In the data rows, 500 means zero.
Here are some points:
552:520:566:514:509:474:509:515
443:516:587:496:711:425:747:319
509:470:501:417:524:406:443:564
429:440:551:533:593:440:548:544
560:445:504:559:447:520:433:447
784:360:492:531:371:521:389:571
456:614:457:476:577:711:574:500
566:519:463:615:445:506:439:594
526:492:468:602:434:873:176:581
507:366:542:529:474:507:408:496
397:658:343:628:415:936:157:614
459:385:582:549:495:485:434:497
305:732:326:523:539:832:289:594
379:445:514:487:536:536:475:544
536:445:353:556:485:592:448:536
513:604:319:607:392:460:275:834
444:500:507:460:568:435:637:506
531:513:440:543:466:508:528:502
Here are 10 more points, each followed by its number:
479:517:545:541:576:519:571:386 0
405:587:346:475:425:891:191:779 1
490:584:541:463:534:381:513:588 2
526:407:556:441:581:504:603:528 3
309:562:444:393:553:660:454:428 4
557:440:480:451:467:539:346:641 5
574:559:573:300:531:363:573:357 6
501:438:490:397:476:501:413:586 7
669:495:292:607:195:559:278:722 8
424:522:642:446:629:289:504:532 9
Which of these numbered points is nearest to each point below, looking only along the 3 directions in which the first points spread most? Its number follows each.
588:421:474:471:345:654:354:454 > 5
256:639:558:529:613:615:529:360 > 4
583:445:523:359:543:465:430:591 > 7
728:508:245:583:286:472:189:758 > 8
435:462:549:389:601:353:643:373 > 6
451:455:503:544:477:441:563:394 > 3
478:487:596:449:612:348:590:610 > 9
398:448:592:438:541:576:575:334 > 0
442:683:435:477:381:919:128:646 > 1
437:587:543:473:504:569:672:320 > 0
679:492:275:636:215:489:299:755 > 8
437:574:616:594:590:469:559:579 > 2
477:480:528:456:446:569:315:573 > 5
500:573:220:634:284:501:380:634 > 5
542:441:619:473:451:433:526:493 > 3
403:485:468:569:583:554:677:416 > 0
454:545:488:486:446:729:412:440 > 4
502:556:487:450:417:436:548:580 > 2
515:484:486:496:546:267:635:491 > 9
451:563:514:473:569:496:489:375 > 0
489:522:517:435:467:174:760:426 > 9
508:525:431:532:561:698:596:410 > 4
573:443:554:603:568:399:705:389 > 6
466:626:338:622:442:836:236:619 > 1
353:518:571:349:661:311:583:459 > 9
555:481:520:469:545:420:519:448 > 3
